In the rows, 128 means zero.
Where one turn sends some rows of the set: a few examples, then the rows asked
q342: [123 124 107  90 162 128 124 111 128 136 146 134 141 145 140 137 149 146
 125 127 130 153 142 110 112 111 120 123  97 136 129 122 150 134 110 156
 103 116 143 109 146 137 111  93 101 143 122]
q47: [127 121 128 111 131 129 128  85 136 148 155 121 136 138  95 130 149 119
 134 105 130 100 134  96 107  91 137 125 127 120 119 140 135 147 115 143
 106 102 156 114 126 133 101  82 104 121 111]
q138: [141 132 114  97 145 136 163 136 138 149 125 102 151 140 122 109 158 129
 118 117 148 110 114 101 109 120 119 137 122  67 146 121 139 171 108 135
 103 147 114 140 138 154 102 124 110 122 104]
q696: [123 125 130 105 124 135 128  85 129 145 152 122 144 139  99 136 151 116
 141 109 131 119 139  92 106  92 138 124 130 113 117 140 143 149 119 149
 107  94 154 117 129 131 101  87  98 113 114]
q35: [145 139 121 126 141 157 153 131 123 126 126 130 148 143 114 103 154 127
 126 129 126 122 128 122 120  99 147 144 108 103 137  94 128 157 139 132
 104 118 121 153 112 147 112 125 128 139 151]
q632: [122 120 112  95 158 128 123 113 131 132 145 130 131 140 133 135 143 157
 120 129 141 145 135 107 108 119 113 121  91 135 140 113 145 135 105 156
  97 123 139 103 143 145 114  94 112 136 124]
q922: [140 137 122  91 148 126 161 136 133 151 126 107 144 136 126 120 158 129
 117 123 147 110 116 107 116 122 124 130 121  65 146 115 147 175 117 134
 104 136 120 148 142 144 104 127 111 116  99]
q348: [136 133 114  92 151 133 149 127 138 153 129 107 156 135 120 114 151 127
 116 111 151 111 117 104 112 124 123 128 123  69 151 108 145 175 123 141
 108 137 115 153 143 149 100 129 114 119 109]
q370: [143 136 126 131 134 152 161 133 123 118 116 125 142 135 113  97 152 132
 132 138 127 123 136 128 118 104 151 135 101 110 134  96 128 155 127 139
 105 123 124 144 107 142 111 121 127 136 143]
q123: [139 140 125 126 133 151 166 137 120 124 120 127 145 143 124  95 156 120
 134 131 120 131 140 120 121  96 151 137 113  99 125 100 132 155 128 140
 103 116 120 152 116 150 111 126 119 138 144]
q479: [126 123 139 109 124 132 120  94 141 141 149 126 137 145  93 135 143 118
 138 113 130 112 136 103  98  93 136 131 123 112 122 139 136 153 116 144
 111  93 162 118 129 127  92  93 106 111 108]
q920: [125 119 114  96 161 123 114 118 142 134 142 133 133 141 133 139 143 155
 124 132 128 151 139 116 105 117 113 131  91 133 131 119 144 140 109 150
 107 114 149 111 142 134 106 100 108 139 117]
q965: [131 155 103 113 144 149 171 113 131 138 131 106 126 162 107 111 154 120
 117 134 123 129 138 102 122 131 126 141  97 126 129 142 137 146 118 168
 105 129 127 120 128 163 115  97 136 146 117]
q830: [145 139 132 130 139 145 162 133 117 126 122 124 134 141 114 101 155 125
 125 141 123 124 128 128 127 101 144 141 104  98 127  98 130 157 132 128
 104 115 125 155 116 146 115 124 124 139 143]
q936: [142 133 126 133 141 150 165 131 128 129 118 122 141 137 115  91 151 124
 132 127 122 120 132 127 125 101 141 141 108 102 123 100 127 156 122 133
 102 127 121 153 108 151 111 122 122 141 145]
q605: [141 164 107 115 152 142 169 105 127 146 122 108 116 159  96 119 147 112
 135 123 126 119 140 124 123 132 134 123 132 117 122 135 141 140 114 161
 107 113 132 114 115 136 110  94 120 131 124]
q556: [127 121 140 105 127 134 130  84 134 146 156 127 133 148  95 136 150 113
 138 111 135 105 136  98 117  90 134 126 114 116 121 135 140 154 113 148
 107  97 154 124 127 125 100  83 106 115 109]
q868: [125 119 120  89 164 131 123 109 135 135 151 132 126 146 135 141 149 152
 121 132 133 147 138 103 123 111 111 129  91 135 131 116 148 140 109 151
  94 118 143 108 145 136 117 100 110 142 118]
q70: [125 149 111 109 151 138 174 102 149 152 117 103 124 150 110 131 153 113
 130 106 124 118 145  88 121 129 134 132 126 107 117 134 143 160 110 165
 105 131 136 131 116 158 118 100 137 126 106]
q923: [127 125 132 103 134 142 121  77 136 147 155 129 149 145  91 134 146 111
 136 106 136 104 131 100 109  92 135 125 125 118 130 129 138 153 121 147
 106  96 152 122 128 127  96  88 109 118 121]
q59: [130 119 139 107 133 133 126  85 135 141 152 129 137 142  95 138 145 119
 128 105 142 108 134  98 108  86 141 127 125 115 123 136 138 145 119 144
 109 102 162 119 134 124  94  91 102 117 121]
q653: [138 137 131 125 128 147 155 140 133 119 118 134 136 145 116  95 148 129
 133 134 115 125 134 128 114  99 144 146 105  98 128  96 123 156 122 133
 108 115 123 153 114 146 107 123 123 137 138]
q985: [133 136 110  91 138 132 161 130 133 146 121 105 158 134 126 115 162 124
 123 121 145 126 118 101 111 121 124 132 121  65 144 117 147 174 114 139
 112 139 111 149 142 152 102 122 104 120 104]
q331: [131 120 110  97 168 130 124 107 135 136 150 123 134 141 132 138 148 147
 124 130 133 142 138 111 109 118 110 127  99 140 132 121 148 133 105 147
  93 122 147 102 141 138 111  94 107 147 125]
q600: [133 133 121  91 136 130 151 137 146 142 123 109 147 138 120 115 151 131
 125 122 143 120 118 106 102 125 116 138 119  63 146 111 142 174 107 136
 110 134 115 148 143 149  97 126 111 116  99]
q536: [129 118 105  90 167 133 113 108 135 140 152 134 138 143 133 138 147 155
 119 120 134 141 137 102 116 114 112 126  99 137 139 109 143 139 119 155
 100 116 137 109 143 136 114 100 111 142 127]
q592: [146 135 129 121 132 150 161 129 130 118 120 131 140 134 116  96 154 129
 124 130 126 119 134 122 126  96 147 142 105 100 131  94 127 154 128 131
 107 125 120 155 119 140 108 127 120 144 146]
q875: [143 128 124  95 138 131 160 129 140 144 124 110 150 132 123 118 160 129
 118 117 152 109 117  99 107 121 119 133 119  64 151 107 141 171 110 141
 102 138 117 150 148 149  99 127 111 119 114]
q811: [118 127 137 105 126 138 131  83 138 135 147 126 136 138  89 132 142 118
 137 106 138 105 136  99 107  90 148 121 128 118 124 132 137 150 113 141
 109 107 152 115 120 127  99  86 108 112 111]
q334: [127 160  98 102 154 127 166 104 134 159 118 117 121 140 112 126 151 132
 115 129 115 125 119 103 121 135 120 126 127 108 129 141 132 146 117 159
  99 118 130 105 131 164 127 100 122 129 114]
q792: [130 117 115  94 160 130 120 109 138 136 150 135 135 130 132 142 147 156
 119 127 140 142 137 110 115 114 113 127  90 135 134 120 149 135 115 153
  98 120 150 110 146 133 110 101 102 137 128]
q45: [131 130 121  94 145 126 157 125 136 146 116 101 151 135 119 115 151 131
 114 119 152 113 113  98 104 121 129 125 126  68 150 113 140 175 109 139
 109 142 120 138 144 152 100 124 116 115 101]

q370 goes to q632
q70 goes to q605
Now these:
q123 goes to q342
q138 goes to q47
q922 goes to q556
q600 goes to q479
q59 goes to q592
q348 goes to q923

